Here are the same points, seen from different sides; a view may also be mirrored.
A view may leave some points out. In some views, one point has been moved. Which views, in the order they come, and which point in each? Write - if no view has one.

-- scene 1 --
panel a:
  ropiv [ 13.0  17.2 -17.8  -1.3 -23.0]
  kuze [ 13.4   3.0  -0.3 -14.8  -8.2]
  zotu [  9.0  19.2  -8.1 -19.9 -12.0]
  dis [  5.5  17.8 -11.5   0.3 -28.1]
  Gatiz [ -8.7  18.0 -14.3 -21.1  -7.4]
  fose [  6.6  -4.0 -11.7 -11.8 -32.3]
  vogu [  9.3  -7.2   8.4 -11.4 -22.5]
  kem [ -4.2  13.3  -1.8   3.0 -23.4]
  fovil [  8.6  16.7  -0.3  -6.9 -30.6]
panel b:
  fovil [ -5.8 -13.4  23.7  -4.3   2.0]
  kem [-18.5   2.9  22.3  -1.2  10.3]
  dis [-10.1 -13.7  27.2   5.8  10.0]
  ropiv [ -3.4 -12.6  28.7  13.7   9.3]
  sus [ -2.7 -10.9  19.8 -11.1   2.7]
  Minu [-15.9   4.0  26.0   3.1   6.0]
  kuze [ 3.8 10.0 30.7  2.2 -4.5]
  fose [ 5.7 -1.1 25.1 -6.5 19.9]
  zotu [-2.5  2.0 16.5 11.1 -5.1]
  nidum [ 2.9 -4.6 47.1 -6.8  3.7]
  Gatiz [-14.8  12.2  10.1  13.0   3.1]
panel c:
  kuze [11.7 24.7 15.0 11.1 59.0]
  Minu [23.4 37.9  0.9  9.9 63.5]
  sus [17.1 31.7 -3.6  1.7 41.8]
  kem [ 20.2  36.9 -11.3  11.0  60.0]
  fose [27.7 15.8 -1.0 -2.7 51.9]
  fovil [18.2 32.1 -5.0 10.3 43.6]
  nidum [ 5.9 14.0 -6.8 13.6 57.0]
  zotu [23.2 37.1 16.7 15.1 49.7]
  vogu [ 5.9 19.8  3.0 -3.6 57.6]
  ropiv [30.9 26.0 -1.5 22.6 49.1]
  Gatiz [33.8 45.6 16.7  8.8 61.1]
  dis [27.9 31.1 -8.4 16.5 49.6]
panel d:
  kuze [-15.9  -6.5  23.6   4.2  16.3]
  Gatiz [ -3.2 -12.2   2.2  -6.9   4.0]
  sus [-17.3  -5.8  11.4  25.0   0.4]
  vogu [-10.1  -8.9  29.4  21.7  13.3]
  zotu [-19.8  -7.2   8.4  -1.0   6.6]
  ropiv [-19.9   0.3  -3.6  13.6  19.1]
  nidum [-16.6   5.5  22.8  25.2  24.4]
  dis [-14.3   2.4  -2.3  19.3  12.9]
  Minu [-1.5 -1.6  7.6  8.1 10.0]
  kem [-1.6  6.5  6.1 18.8  8.9]
panel e:
  kem [ 21.6  20.4 -23.9   7.9 -15.9]
  dis [ 10.8  13.1 -18.4  15.7 -16.4]
  zotu [  8.2  15.9   1.4  -1.1 -14.0]
  Minu [ 17.9  23.9 -14.2   2.1 -20.0]
  fose [ 12.4   2.4 -18.4   3.0 -35.8]
  sus [ 12.1   1.4 -21.0  -1.3 -14.0]
  kuze [ 24.4   9.5   2.0  -3.6 -23.3]
  Gatiz [  4.6  32.2  -3.8  -6.3 -20.6]
  fovil [ 13.4   5.6 -18.2   5.8 -11.3]
Moved in: panel b
  panel b moved: kem

-- scene 2 --
panel a:
  pubam [ 12.6  -7.3 -13.9   8.2 -27.7 -27.8  40.9  31.6]
  tisi [  0.1  -8.0 -19.2  20.2 -27.3 -23.4  30.5  44.1]
  Tor [ 15.0   0.5 -16.4  11.5 -22.8 -24.2  33.2  33.5]
  pobal [ 18.3  -6.5 -18.6   9.9 -28.6 -31.4  37.9  34.5]
  ropog [  1.9  -8.5 -21.7  23.8 -28.9 -27.3  34.7  44.1]
  Sota [ -6.7 -10.8 -21.5  18.0 -32.3 -23.8  35.6  44.8]
  gani [ 15.0  -4.2  -7.0   9.3 -30.0 -26.3  39.4  38.6]
  Kul [-12.3 -22.4 -46.5   1.5 -14.1 -22.1  28.7  37.5]
  tavok [  4.5 -11.0 -18.3  16.2 -31.8 -26.3  34.9  39.4]
  netop [  2.2 -14.8 -16.9  16.0 -26.3 -23.9  30.3  50.6]
  lafo [-12.4 -18.0 -46.9  -2.5 -19.1 -19.8  32.6  41.3]
panel b:
  gani [ -7.2   7.9   9.8 -54.6  -0.5 -47.5  71.9 -37.0]
  pubam [ -4.1   1.1   9.1 -45.7   0.3 -34.6  69.6 -40.4]
  netop [ 16.5   5.3   5.0 -48.9   2.8 -45.9  70.3 -51.8]
  Kul [ 10.0   2.3  -0.5 -32.1  35.2 -49.5  85.6 -53.1]
  pobal [ -0.8  -1.1   8.0 -51.9   2.7 -35.5  70.6 -34.8]
  ropog [ 14.9   1.8   8.9 -44.3  -1.9 -47.3  77.2 -42.1]
  lafo [  6.6   5.0   6.0 -34.7  35.6 -54.2  83.2 -52.9]
  tavok [  7.6  -1.1   7.3 -44.4  -0.5 -45.9  72.1 -44.0]
panel c:
  Kul [-1.8 28.0 -8.9 36.6 23.8 19.2 55.8 -9.8]
  gani [-6.5 65.9  6.7 11.3 22.6 24.4 29.4 -4.0]
  tisi [ 2.5 46.1 10.3 13.1 20.9 24.0 39.3  2.2]
  tavok [-1.7 50.5  7.2 17.8 25.0 24.9 32.9  2.2]
  pobal [-10.3  61.9   7.7  18.9  27.2  15.9  31.2  -3.6]
  pubam [-8.6 60.3  5.7 17.8 28.5 23.7 30.3 -7.9]
  ropog [ 4.5 48.1 13.1 17.1 23.9 21.3 37.0  4.0]
  lafo [-2.1 34.5 -9.6 37.8 23.5 23.3 59.0 -5.6]
  netop [ 5.0 48.1  3.6 14.4 14.3 21.7 37.2  2.4]
panel d:
  ropog [-29.5  24.0  -7.1  23.4  20.6  17.2  -0.6  34.8]
  tavok [-28.2  18.6  -8.9  21.8  26.5  12.1  -3.1  35.1]
  pubam [-25.6  11.9 -18.8  13.8  29.7  11.8  -9.3  40.6]
  lafo [-0.6 17.1  8.7  8.6 19.9  5.4 15.2 36.0]
  Sota [-30.4  20.0  -1.9  22.0  21.0   9.9   5.4  34.7]
  pobal [-21.0  13.9 -19.3  19.3  30.0  17.1 -11.3  42.6]
  netop [-29.3  27.4  -1.7  19.8  30.6  14.5   2.6  40.5]
  Tor [-25.1  14.1 -11.2  12.3  26.8  20.3 -15.7  42.3]
  tisi [-30.4  23.8  -1.5  19.8  22.9  15.3  -2.7  36.5]
panel e:
  ropog [-11.2 -19.3   4.8 -15.5 -12.7  -9.3  -9.9  18.8]
  pobal [  2.8  -5.9   4.8 -12.7 -21.4  -8.4 -21.6  20.9]
  pubam [ -0.3  -7.0  -1.8 -12.3 -26.4  -6.2 -18.4  20.7]
  tisi [-12.0 -14.9   1.7 -15.6 -12.5  -8.2  -5.2  20.3]
  lafo [-27.5  -0.9  -8.3 -10.2 -11.6 -39.3 -11.8  26.0]
  tavok [ -9.7 -12.3   0.7 -18.0 -17.0  -7.5 -13.5  18.3]
  Kul [-31.1   1.8  -3.9  -4.9 -13.3 -38.2  -9.4  21.7]
  netop [ -9.3 -11.6   3.0 -21.0 -14.0 -13.8  -1.6  15.5]
  Tor [  2.5  -6.0   1.5  -6.3 -18.4  -4.8 -12.6  25.7]
  gani [  6.2  -8.8  -0.9 -18.2 -24.9  -2.9 -13.3  20.8]
Moved in: panel b
  panel b moved: gani

-- scene 3 --
panel a:
  mes [  2.7  -8.2  17.8 -21.9 -55.0  40.5  -7.8  -1.0  82.8]
  Gop [ 16.8 -20.6   5.1 -27.3 -66.0   8.3  -6.5  -5.2  69.8]
  lom [ -3.2 -24.8  16.0 -14.7 -62.2   9.2  12.3   7.4  84.1]
  nubig [ 23.0 -22.3  22.7 -30.0 -65.8  19.1   0.0  38.7  87.3]
  Mobe [  8.0 -26.8  14.1 -26.3 -79.0  15.0 -19.3   8.7  78.4]
  kepan [ -3.4 -25.6   2.6 -16.5 -68.0  16.9   9.0  30.2  91.8]
  Bedat [  8.5 -31.0  34.8 -33.6 -54.6  19.0  11.1  13.7  85.7]
  neve [-22.9 -16.0  12.2 -23.8 -63.6  31.0  -8.0  24.4  85.0]
panel b:
  mes [ 10.3 -10.5  -4.7  -3.0 -31.8  15.6  -6.9  13.9   0.5]
  kepan [ -9.1   4.0 -20.1 -14.3  -6.9  31.6 -14.6  -6.0  18.5]
  nubig [-10.7  22.7 -25.8   8.1 -18.3  12.0  -8.3  -3.5  18.8]
  neve [  5.8 -18.0  -7.9  -4.2  -4.5  19.7  -7.8  -4.7  21.2]
  tuzag [ -9.3  10.4 -34.0  -6.6 -15.5   9.9 -11.5  31.4  15.8]
  Gop [  1.2   1.5 -32.7  -9.1 -12.1   9.0 -17.8  17.6 -16.3]
  dop [-17.9  -5.1 -37.4  11.9 -25.6   0.6  -0.2  23.0   7.0]
  Bedat [ 14.9  23.7 -14.4 -11.7 -18.0   4.0 -14.7   3.0  14.5]
panel c:
  kepan [-23.6  26.2  11.2  -6.3  22.8   8.6 -20.3 -14.1   1.5]
  Bedat [-12.6  -1.2  16.5 -11.9  17.4 -20.2 -17.2  -3.8 -10.8]
  Mobe [-23.0  11.8  -8.3  -8.6  11.1   5.6   3.4   1.8 -18.9]
  tuzag [-22.0  12.6   0.8 -14.3  17.5  -0.6   8.2  16.1  -6.2]
  lom [-15.0  25.1   0.5 -14.1  21.9 -14.9 -16.6  -9.6  -2.9]
  neve [-32.4  27.0   9.0  11.1  12.6  -2.0 -17.0 -21.8 -21.8]
  dop [-20.0  12.7   5.0  -7.0  24.2  10.6  31.0   0.8 -21.3]
  mes [ -9.0  15.1   2.9  19.7  15.7 -16.9   4.5 -13.6 -14.0]
panel d:
  nubig [ 18.3  -2.0 -37.3  -4.9  -6.0 -14.0  15.8 -14.2  36.6]
  kepan [ 12.9 -23.0 -34.7 -29.4 -10.6 -18.5  19.9   3.8  38.2]
  Gop [  3.6  -5.0  -7.0 -17.9   2.4   7.5  37.4   5.1  26.1]
  tuzag [  9.0  -7.1 -11.9 -25.9   7.7   0.5  19.6 -24.4  37.8]
  Bedat [  7.9 -16.5 -31.4  -6.8  -0.7   6.1   2.2  -4.7  18.0]
  lom [  2.9 -31.6 -23.9 -23.3  -3.2   0.2  21.7   1.5  27.3]
  mes [-14.2  -1.6 -22.0 -24.2 -25.3  11.7  16.1  -0.6  29.5]
  Mobe [ 14.1  -0.9  -5.2 -28.7  -5.2  -2.5  24.7 -11.2  27.1]
  neve [  8.0 -16.2 -23.8 -35.0 -36.3 -11.5  13.0   1.7  22.5]
panel e:
  lom [-13.6   8.5 -62.6  -7.0  30.0  15.4  46.6  20.7 -23.0]
  tuzag [-39.0  21.8 -73.1 -11.3  32.8  35.3  60.8  10.1 -16.7]
  neve [ -8.7  24.5 -60.2 -20.9  55.3  -3.7  50.7   4.7 -19.4]
  kepan [-16.9  18.1 -58.8  -8.1  31.3   6.4  40.2  -4.5 -23.3]
  mes [-12.5   1.1 -65.2 -29.3  50.5  15.0  64.6  10.9  -0.2]
  dop [-34.5  24.3 -59.7 -29.7  50.9  49.7  58.9   0.4 -10.3]
  nubig [-18.3  15.5 -77.5  -9.5  43.6  33.9  40.0 -16.1 -19.3]
panel f:
  dop [-11.7  28.9  42.6  19.8  39.8 -34.2 -13.5 -57.3  18.3]
  Gop [-19.1  42.1  29.4  13.4  38.8  -5.8 -24.6 -43.7  40.6]
  Mobe [-10.0  29.5  48.7  10.5  41.9  -7.8 -12.9 -50.3  35.1]
  mes [ -5.2  27.8  26.3  -3.5  57.9 -20.1 -19.3 -24.9  26.7]
  tuzag [-15.7  31.5  54.1   7.6  24.6 -15.3 -10.6 -40.2  25.8]
  lom [-11.7  22.0  29.3 -11.0  23.9  -5.3 -22.6 -32.9  44.2]
panel g:
  tuzag [ 51.2  19.7  19.3  56.3   0.9  31.5 -32.2  35.2 -29.8]
  Gop [ 78.3  21.6  33.7  52.2  -1.2  49.0 -43.6  37.8 -40.5]
  mes [ 57.6   4.5  26.6  75.2 -16.8  60.9 -55.6  37.3 -42.5]
  lom [ 71.7   5.5   8.6  53.7  -4.7  45.6 -46.5  17.9 -44.1]
  Bedat [ 68.0  19.7  10.0  76.8   0.3  42.3 -56.9  12.2 -30.2]
  nubig [ 72.7  20.7   7.1  81.4 -15.5  20.7 -41.5  32.1 -28.2]
  Mobe [ 65.2  19.6  19.0  61.2   0.4  48.0 -28.4  44.3 -30.5]
  dop [ 53.7  29.2  23.0  68.0 -10.9  31.8 -33.7  60.7 -43.2]
  neve [ 71.4  -3.2  -4.2  77.1 -15.9  63.8 -36.4  37.1 -40.6]
Moved in: -
